(in the rows, 128 means zero)
The rows below come in pairs that one turn or mirror swaps. Which row does each named row swap with?
The rows were stretched afterwards, more along some directions than others.
q_690: [ 94 140  97 126 172 122 149 117 137 133 131 124 128 125 142 111 112]
q_270: [153 138 162  90 125 157 114  85 142 133 117 165 134 126 124 115 125]
q_850: [104 137  98 121 180 115 150 117 123 130 130 119 134 135 139 119 109]
q_444: [174 111 128  96 112 132 130 149  93 115 117 142 164 112 144 141  90]
q_886: [136 116  99 112 151 116 146 137 135 116 129 158 150  79 117 115  77]
q_925: [120 123 112 153 119 130 114 153 131 128 130 145 101 126 125 182 130]
q_528: [126 116 115 137 124 132 111 152 133 126 128 157 108 117 126 183 120]
q_474: [132 153 156 110 121 155 120  80 158 147 125 146 113 133 135 115 137]
q_304: [155 133 131 170 118 130 135 118  90 112 138 153 101 125 129 146 124]
q_873: [162 124 162  90 119 156 110  92 139 123 106 175 134 117 126 114 112]
q_628: [122 149 120  97 163 138 141 133 144 129 136 116 176 117 136 124 125]
q_67: [152 117 118 127 114 115 134 158  86 111 132 113 148 126 140 145 116]
q_307: [ 90 133 106 154 126 103 121 126 159 146 129 130 105 127 102 125 134]
q_717: [177 108 120 108 153 147 104 137  87  82 130 159 123 101 117 107 110]
q_633: [104 131 102 119 139 106 145 130 174 150 125 140 142  83 138  92  86]
q_437: [130 147 153 122  72 124 126 100 139 151 112 124 107 158 117 138 135]
q_468: [110 143 152 110  94 113 151 109 158 166 126  99 168 150 131 144 134]
q_616: [144  91 134 132 118 141 105 124  96  98 106 172 103 116 123 144 129]
q_988: [149 129 121 132 104 112 137 155  88 110 144 105 143 136 132 152 130]
q_359: [155 137 122 102 173 149 133 131 114  98 139 133 161 107 135 113 117]
q_655: [157 120 188 168 116 142 137 109 121 119 152 119 126 139 122 163 162]
q_470: [154 138 117 104 170 148 124 132 117  98 137 140 142 108 136 112 114]
q_183: [141 118 125 127 168 117 137 114 114 129 128 119 114 145 111  91  97]
q_956: [113 146 153 118  71 111 141 107 155 163 126 107 146 152 126 144 141]
q_343: [109 143 102 144 173  93 142 123 142 148 131  88 108 131 132  65 106]
q_130: [117 137 129  90 124 123 148 132 159 151 129 106 190 123 131 138 118]
q_969: [157 133 203 172  93 155 135  84 124 129 137 125 107 146 132 150 176]
q_31: [ 92 150 111 154 143  98 136 115 175 166 129 100  92 119 140  73 114]
q_692: [143 124 193 172 107 132 139 104 138 137 148 110 135 155 128 160 170]
q_223: [167 127 113 106 160 152 109 135  96  88 132 157 125  97 129 100 114]
q_450: [124 143 143 175 104 159 121 104 138 128 127 135  59 117 138 108 162]
q_23: [ 94 153 120 160 143  94 151 109 175 168 134  91 116 127 146  69 120]
q_311: [165 139 115 138 115 125 138 145  74  92 139 115 119 130 123 133 125]
q_459: [138 119 107 119 138 114 148 128 133 122 123 157 145  91 115 110  78]
q_73: [180 110 148  87 123 147 117 118 101 112 102 175 154 107 138 115  89]
q_736: [153 127 184 169 123 139 142 101 122 128 150 117 125 136 123 146 167]
q_856: [141  86 131 129 125 140 102 131  96  99 109 174 108 120 121 148 122]
q_409: [126 152 157 112  69 121 137 104 147 154 119 111 128 154 121 138 135]
q_940: [138 107 145 134 131 131 126 154 130 120 148 137 153 124 126 194 134]
q_605: [162 135 120 131 102 122 132 156  77  97 139 109 124 131 127 144 126]
q_167: [109 147 113 155 156  97 141 113 153 160 131 101  98 121 138  68 115]
q_443: [160 123 155  88 120 152 108  98 135 129 101 173 132 119 133 111 105]

q_183 pairs with q_450
q_343 pairs with q_969
q_856 pairs with q_690

The rows below come in pairs that one turn or mirror swaps. Which row does each named row swap with?
The rows were stretched afterwards, more along some directions than others.
q_840: [135 122 142  99 100 133 125 106  65 106 152 102 126 124 153 168]
q_878: [133 113  81 133 129 120 118  97 128 151 148 162 115 118 115  80]
q_317: [133 121 113 126 115 126 139 109  97 145 147 147 143 126 156 130]
q_521: [141 115  73 115 164 124 150 130 115 137 185 181 125 123 142 107]
q_803: [116 144 115 139 120 116 121 135 137 138 176 109 107 160 135 112]
q_928: [139  96  70 127 160 134 138 124 135 147 160 192 130 115 129  90]
q_182: [138 107  73 129 149 120 132 114 132 150 159 180 118 118 118  84]
q_273: [105 169 158  99 105 139 146 133  88 126 163  42 156 147 167 150]
q_63: [146 153  97 128 118 121 142 113 113 125 170  64 119 142 111 119]
q_662: [138 126 139  81 132 128 134 118  78 105 175 109  98 128 146 146]
q_640: [104 170 162 103 103 148 149 138  94 127 144  54 148 159 164 151]
q_221: [137 132 113 118 148 126 166 142 123 139 161 170 136 137 147 132]
q_514: [132 109  84 136 126 125 110  94 137 149 130 182 117 114 110  86]
q_934: [110 144 167 121  61 136  89  91  92 133 110  79 121 139 141 140]
q_406: [126 105  92 142 114 126 103  90 132 143 129 152 119 116 113  90]
q_435: [125 170 110 124 118 143 136 140 103 135 157  57 156 141 138 137]
q_759: [144 150 155 107 105 133 135 126 103 122 138 115 113 140 138 160]
q_617: [124 118 139  89 145 146 128 135  98 116 167 101 111 133 152 141]
q_709: [130 123 107 128 111 128 141 109  89 135 156 134 144 127 158 131]
q_575: [126 122 132  86 151 139 137 139  98 113 175 103 104 134 148 138]
q_611: [122 124 120 139  77 106  86  68 118 141 115 138 106 125 111 100]
q_735: [125 177 113 118 120 137 155 141  98 115 180  38 139 155 142 133]
q_899: [146 141 149 109 107 130 139 125  95 117 153 107 109 141 139 162]
q_341: [113 136 129 122 141 139 123 147 144 143 162 106 116 148 140 117]
q_799: [121 130 136  93 145 135 130 137  99 120 178  89 102 143 146 136]
q_501: [140 149 107 133  87 135 130 104 121 136 115 134 141 130 110 120]
q_240: [142 153 106 130  92 130 129  99 117 125 119 124 135 136 102 128]
q_777: [115 132 133 107 137 137 125 143 113 125 183  86 109 146 151 128]
q_669: [105 171 159 103 112 135 155 138 102 133 150  62 153 160 162 137]
q_396: [124 183 151 110 125 127 171 123 123 136 114  90 130 148 113 114]
q_659: [132 103  82 135 134 133 114  98 130 148 135 171 122 113 116  89]
q_598: [142 169 112 127 111 131 147 109 138 131 115 145 131 135  94 126]
q_974: [121 141 131 105 142 135 128 141 118 130 177  88 100 149 139 127]
q_438: [121 129 134 107 146 141 129 147 122 132 174  98 110 144 146 123]
q_485: [123 179 142 111 141 123 157 129 147 165 131  93 131 151 126 107]
q_558: [128 185 137 114 112 128 145 110 133 147 101 110 137 138 111 108]
q_643: [136 103  69 120 165 131 142 130 128 144 168 180 129 116 134  95]
q_324: [127 139  98 158 103 128 126 120 139 148 144 147 128 147 123 102]

q_759 pairs with q_709
q_735 pairs with q_558
q_63 pairs with q_485

